One turning vector, and how many steps it has turned
The counts run from 0 to 537.
[-33  -7   6 -13  34  -2  -7  15  11  -1 -21   3  22   1  13 -29 -21  -1
  25 -16  18  45   5  18  15   8 -25 -22   0  37  42 -14   2  50  12  16
 -10  11 -11 -35  12  25   6  14   2  -1   6 -22 -40  12 -14  34   6  49
  16   4  14   7  -4 -18  36  60 -18  -9  10 -36  -2  30 -38   8 -29 -17
  -3 -28 -33   1]  461
[-42 -15   3 -17  28 -25  14  14   1 -18 -10  -5  35  30  26 -37 -16  -8
  21 -10  24  36  16  10  23 -31 -28 -36   0  17  35 -20 -12  52  19  11
  -6  -8  10 -28  -1   6   9  27 -10   7  27 -15 -73  30  -5   8   5  28
   8   5  25  14  -6  -6  25  36   6 -19  15 -21  -7  44 -36 -13  -8   0
 -27  -2 -20 -24]  213
[-28 -11   4 -12  28  -5 -19  26   6   0 -16  -7  25   5  17 -41 -19 -11
   4  -3  34  47  18  18  11 -11 -33 -39 -18  38  24  -6   6  52  -2  -6
 -19   9 -19 -25  16  12  16  10  -2 -33  23   5 -63  26 -24  25  -7  33
   8  14  17  -3 -14  -9  35  48  -3 -14  -4 -11   1  43 -38   0 -16   6
 -19 -17 -14  -6]  222
[-30  -6   0  -8  24   0   7   2   1  -1 -27  16  18   8  21 -38 -24   8
  27 -19  13  53  26  16  17  -4 -15 -22  12  38  30 -24   6  58  12  28
 -11  -2 -18 -23  -5  20   1  13   6   8  16 -25 -45   1 -14  41   9  39
  28   0  14   7 -10 -18  26  39 -11  -9  -1 -27 -16  41 -42   4 -37 -23
  -7 -26 -18  -8]  327
[-23 -26   8 -32  28 -18  -6  28  15 -20 -12 -14  20  17  22 -42 -10  -2
  13 -12   9  34   9  16   7   0 -35 -29 -15  18  41 -31 -19  35   9  -9
   2  14  -1 -33   8  15  18  19 -14 -14  11  -5 -55  17 -18  17   0  32
  11  14  32   3 -14  -3  42  44  28  -5  24 -24  -9  33 -41   2 -10  -2
 -17 -14 -36 -11]  101
[-28  10  12 -20  -2   1  -7  11  11  10 -35  10  28  -5  28 -31 -26  -4
  21  -6  15  56  24   3  32 -10 -17 -45  -9  25  11 -30   5  42   0  19
 -16   4 -31  -2  -3   9   6  16  12 -16  31 -17 -55  20 -26  30 -16  44
  22  -1  20   9  -8  -8  37  43  -2  -3  -3 -27  -4  37 -18  11 -21   4
  -8 -19  -8  -9]  442
[-33  -3  18 -13   2   4   2  24   5 -19 -18   1  25  27  19 -43 -16   3
  14 -11  18  68  18   9  18 -23 -17 -28 -11  18  20  -8  -3  51  12 -10
   2  -8 -26 -13   4  13  12  15  -9 -14  42  -7 -68  25 -15  23  -1  26
  12  -1  35  -2  -9 -11  15  29 -14   5   9  -1 -11  36 -46 -11 -16   2
 -40 -19 -24 -19]  93
[-22 -10   5 -22  33 -19   3   8  -1 -19 -19   6  35  10  20 -43 -21 -11
  16 -13  15  45   6  15  26 -17 -21 -20  -4  31  36 -20  -2  49  12  15
 -12  14  -5 -35   8  15  30  20  -6 -13  15  -8 -54  33 -19  25   3  21
   8  14  28  17 -21  -7  38  33 -22 -11   9 -12   1  35 -54   3  -9  -9
 -22 -17 -32 -13]  266
[-24 -14  12 -29  16  -4 -18  29  34   2 -20  13  18   2  15 -38 -21   3
  29  -1   9  56   1  19  11   0 -21 -42 -25  26  30 -28   1  35   1   6
   2  17 -20 -26  18  19  14   0 -10 -26  20 -19 -44  17 -30  29 -12  36
  20  -2  23  14  -9 -11  40  36   3  13   9 -23  -7  31 -42   7 -17   7
 -13 -26 -36  -2]  65
[-31  -3  21 -24  20 -27  -9  17  15 -10 -21  -4  37  15  12 -34  -4 -17
  15  -4  16  42   4  23  25  -8 -32 -36 -18  23  33 -20   1  28  19 -17
  -6  18  -4 -19   6   7  18  16  -7 -32  17  -4 -44  27 -10  18 -10  40
   9  13  32   5 -19 -17  26  52  -8  -3  23 -22   9  30 -40  -6 -26   0
 -28  -6 -38 -25]  44
[-50  -5  14  -2  26  12   7  28  13   6  -4  18  27  29  22 -43 -21   3
  26 -11  15  62   5  26  15 -17  -8 -38  -9  27  26  -3  -7  52   7  -6
   2  -4  -6 -25  13  25   1   1 -15  -3  26 -16 -54  17 -28  22  -2  23
  11 -12  20  17   8 -14  27  40 -17   1  13 -18  -5  39 -38  -2 -22  -5
 -19 -16 -32  -9]  172
[-26  24  27 -14  -5   4   5  19   5  -3 -31  15  34  15  32 -48 -21  -6
   6 -20  11  69  25   0  42  -9 -18 -30  -6  31  18 -23  -3  47  13  -3
 -14  12 -31 -12  -8  14  -1  11   6 -18  31 -17 -48  10 -25  29 -15  35
  20   1  27   8 -26  -5  33  33 -12   0  14  -9  -8  40 -33   5 -25 -18
 -14 -19 -14 -11]  228
[-31  13  13 -14   0  -5   0   6  -4  -4 -34   1  29   1  31 -23 -21  -5
  14 -10  33  57  26   0  32  -9 -28 -20   7  24  29 -17   7  53  17  23
 -14 -12 -26 -18  -1  16  -3  31  15  -5  24 -19 -61  12  -7  30  -1  54
  18   4  16  -5  -8  -7  27  41  -3 -10   5 -31  -1  36 -23   1 -18  -8
 -16 -24  -5  -9]  464
[-27 -30  15 -16  24 -15  -5  28  15 -26  -9 -17  24  37  32 -42 -11  -5
   8 -13  27  40  21  13  29  -2 -34 -29  -6  21  37 -13 -17  42  16  -4
   6  10  -4 -30   3   3   3  25 -13  -5  24 -15 -58  26  -1  11  10  30
  12  15  24 -17 -22  -5  26  54  15 -19  16 -15 -16  35 -32 -15  -9   4
 -28  -7 -24 -26]  512
[-41   2  22  -8  13  20   8  21  15   5 -15  19  25  17  20 -42 -30   4
  37  -7  15  64  13  14  23 -12  -4 -41  -3  30  20  -9  -8  50   5   7
  -3  -7 -19 -17   4  21   3   7  -8   8  24 -29 -56  14 -30  28  -4  22
  26 -10  29  10  14 -21  28  46 -18  -1   7 -22 -10  23 -29  15 -32  -4
 -18 -24 -25  -6]  171
[-30 -14  -3 -22  24 -11  -6  19  13  -1 -24  -6  12 -12  17 -31 -27   0
  23  -5  17  43  13  11   8  -1 -28 -36   3  32  37 -20   3  47   4  28
 -12  -6 -15 -28  11  26   8  23   6  -5   7 -19 -61  12 -19  33   4  44
  16  14  17   5   4 -10  46  39  13 -11   7 -45  -1  33 -39   9 -22  -7
  -6 -32 -16   0]  381
[-34   2   7 -20  18 -20  -8   3  -3  -3 -38   0  36   9  26 -16  -9  -1
  12  -6  31  50  17  20  25 -17 -34 -18   6  19  33 -32  -2  49  19  23
  -7   4 -17 -28  -6   2   6  20  12 -11  36 -15 -45  22   2  22   3  57
  11   4  13   7 -21 -12  25  47 -11  -4   4 -21  -2  51 -34  -8  -7   7
 -17 -16 -22 -12]  325
[-30  -4  11 -13  24  -4  10  11   4 -10 -22  17  24  16  30 -46 -29   3
  19 -26  15  50  15  10  27  -2 -15 -15  10  40  37 -22  -9  53  13  27
  -8   8  -5 -34  -4  17   4  15   5  10  12 -22 -41   0 -12  31   6  36
  21  -1  12  15 -26  -8  37  45 -10 -13   4 -24 -12  45 -38   6 -20 -24
  -4 -28 -24  -3]  189
[-40  16  19 -12  14   2   5  16  12   7 -26  16  24   5  15 -45 -20  -4
  19 -11   1  52   8  12  22  -9 -16 -38  -5  38  28 -23   1  40  12  -6
 -16   9 -12 -19   4  27  10   9   1 -23  10 -15 -43   2 -30  35 -16  44
  16   4  33  18   0 -10  37  45 -10   7  22 -25   9  24 -45  14 -39 -23
  -9 -17 -33  -3]  501
[-32  -8  17 -11   6  -1  -6  22  17   4 -16   0  24  29  27 -46 -15  -3
  20 -11  19  58  40  15  31  -8 -22 -51 -12  21  13 -17  -3  47   6  -4
   2   1 -15  -6  -7  -4  -7   7  -5 -13  34 -19 -57  20 -17  26  -4  23
  30  -7  20 -13 -13 -16  18  39   6 -14   0 -13 -20  43 -23 -13 -30   8
 -32  -4 -11 -29]  116
[-23 -17   1 -33  20 -20  -2  17  22  -3 -21   1  20  -1  26 -36 -26  -2
  27 -14   9  25  20   7  23   4 -30 -39  -3  26  34 -38  -8  38   3  22
 -14  14  -8 -30   2  13  11  23   3  -3   5 -20 -52   7 -28  23   1  38
  25   4  24  12 -15  -5  49  50  28 -23  10 -41  -9  29 -26  13 -13  -7
   0 -19 -23 -11]  24
[-34 -23   8 -12  29  11   7  36   8  -9  -5  -2  17  25  35 -45 -23  10
  22 -21  22  51  16  20  12  -5 -25 -30   2  30  39  -8 -16  60   2   6
   5  -4  -4 -32   8  20  -6  13 -10  11  13 -19 -61   5 -12  19  10  23
  14  -3  14   1  -8  -4  31  44  15 -13   9 -22 -14  44 -35  -4 -11  -6
 -14 -23 -20  -3]  56
[-26  -4  -2  -3  12 -13  -8   8  -1  -6 -23 -13  25   6  26 -28 -12  -2
  12  -2  33  51  29  20  31 -10 -33 -31   0  30  35 -32   2  55   7  16
 -16  14 -16 -24   0  12  -6  26  11 -14  29 -19 -37  26 -13  36  -2  46
  20   6  11  -9 -19  -8  32  48  -8 -15  -1 -24  -5  45 -34  -9 -17  -1
 -24  -3 -12 -19]  245
[-21 -16   1 -26  35 -22  -7  18  20  -8 -22   4  19   4  24 -38 -19  -3
  20 -13  15  40   4  16  16   7 -30 -26  -3  38  44 -28  -1  44  10  22
  -4  25  -1 -37  15  23  15  11  -4  -8   2 -15 -38  12 -20  28   6  32
  18   9  11  15 -24 -12  41  42  -4  -7   9 -31  -1  37 -48   7 -14 -14
 -10 -24 -32  -5]  105
[-34  11   8  -8  16   1   2  23  13  11 -25  25  27  13  33 -50 -29   0
  29 -15  13  61  18   8  32  -4 -14 -39  -1  40  25 -22   1  48  -2  17
 -12  15 -20 -17   8  24  -5   2   2  -8  25 -21 -39   1 -29  31  -9  29
  26 -12   9  15 -10  -5  40  34  -8   4   4 -29  -3  43 -32   4 -26 -14
  -5 -18 -17  -2]  523
[-32 -21   6 -21  32  -6  -8  31  14   4 -14   8  18   1  12 -38 -31  -9
  20  -9  18  42  15  12   4  -2 -26 -45 -12  38  23  -7   9  44   0   3
  -9  -3 -16 -21  13  19  19   9  -5 -20   9  -5 -67  21 -26  23  -1  31
  11  13  15  11  -6 -14  40  46  11 -20   1 -25   1  35 -37   0 -27  -4
 -11 -33 -19  -1]  221
[-41   2  26 -23   5 -23  -1  19  19  -1 -21  15  40  33  30 -42 -10  -5
  23  -9  18  56  16  13  32 -19 -30 -46 -17   6  22 -26 -17  32  14 -10
   8   5  -5  -8  -6  -2   1   9 -11 -12  42 -13 -56  22  -9   9  -9  27
  12 -10  27  12 -10 -10  14  37  12   2  21 -11  -8  47 -26 -15 -12   9
 -28   4 -29 -30]  530
[-25 -14  12 -18  11 -24  -4  17  19 -14 -16   7  26  30  30 -48 -30 -16
  25 -21  23  41  34  -5  43   6 -29 -41  -3  30  27  -6   1  38  11  18
  -5   5  -7 -17 -13  -1  -5  14   0  -1  15 -22 -59  19  -9  24  12  23
  25   5  17  -6 -28 -16  25  45  14 -32   6 -36 -17  35 -22  -3 -24  -4
  -9 -19 -10 -27]  433
[-32 -31   0 -30  35 -36  -6  13  20  -3 -17   1  22  15  12 -39 -16  -9
  30 -11  14  32  16  20  11  -4 -35 -47  -6  15  35 -24   1  36  15  13
   3   5   4 -29   2   7  17  12 -11 -11  15 -10 -58  23  -3  17  16  28
  19   7  14  15 -13 -23  26  35  16 -16  15 -35 -11  44 -44 -15 -17   6
 -22 -15 -29 -19]  159
[-37  -6  15 -15  17   9  14  16   3 -10 -10  13  27  22  21 -46  -8  15
  25  -9  -2  56  10  30   9 -21 -14 -28  -7  18  31 -38 -25  50  13  -8
   2   1  -5 -27   1  19   9  14 -14  -3  31 -19 -46   8 -19  18 -10  40
  21  -8  37  24   7  -3  30  36  -3  14  18 -14  -6  33 -47  -1 -17 -15
 -19  -8 -42  -7]  368
[-21 -11   6 -19  18 -23 -18  22  12 -11 -27  -9  21  13  29 -41 -21 -10
  11 -12  33  43  30   5  28  11 -41 -35  -8  35  37 -17  11  43  11  17
 -11  18 -19 -18   0   6  -1  16  10 -25  16  -7 -47  21 -15  25   1  39
  16  15   9 -12 -37  -8  30  41  11 -22   5 -26 -10  48 -29  -5 -17   4
 -16 -23  -8 -20]  517
[-26  -8   6 -13  25 -14  11   0  14 -17 -20  16  20  19  14 -48  -8   1
  29 -10   3  59   9  22  14 -20 -17 -30  -4  18  42 -27  -1  49  20   8
   2   9  -5 -34  10  22  17  12 -14  -5  24 -18 -41  20 -14  39   2  26
  19  -1  31  24  -5 -14  22  19 -18   9  20 -23  -3  34 -59 -11 -23 -13
 -26  -8 -44 -13]  288
[-27   5   6 -17  12 -15  -3   1   5 -10 -38  13  31  10  26 -22 -19   1
  19 -13  26  50  28   8  30  -9 -25 -21   8  26  27 -26  11  50  23  32
  -8  -6 -20 -18 -12   9  -2  14  16  -1  28 -25 -44  14   0  30   5  54
  27   2  14   7 -19 -17  24  48 -14  -8  -1 -29 -10  45 -30   0 -26  -8
  -9 -27 -18 -16]  326
[-37   6   9 -11   5 -10  -5  16   1   4 -31 -10  31  -2  24 -23 -14 -13
  10   0  33  44  29  13  25 -13 -30 -41  -3  30  18 -22   3  41   5  11
 -24  -2 -23 -16   0   6  -1  24  11 -21  27 -12 -53  19 -19  24 -11  61
  14   8  18  -3 -10  -6  35  64   6 -20   1 -29   0  37 -17   1 -26   1
 -15 -13  -7 -11]  85
[-39 -13  -5 -21  33 -19 -21  15  13   9 -26  -1  33  -3  20 -15 -10  -5
  26   6  32  41  13  29  11 -16 -35 -38 -10  25  35 -22   4  43   8  20
  -4   5 -11 -29  14  11  13  12   2 -20  29 -11 -52  29 -15  20   1  45
  10   4  12   3  -6 -14  33  51  -3 -14  -1 -30  -1  44 -28  -8 -13  24
 -24 -15 -21 -11]  164
[-39  -4  17 -15  14  -6   0  17   6   1 -24  -7  23  17  21 -34 -21  -4
  18 -18  24  36  36  11  22   4 -35 -43  -1  31  24 -13  -8  38  11   3
 -11  -3 -12 -17 -11   7  -9  25   9  -5   8 -19 -58   2  -8  16   0  50
  25   6  19  -6  -5 -14  30  66  29 -32  13 -39 -11  36 -15   1 -37 -12
  -3 -17 -11 -15]  1
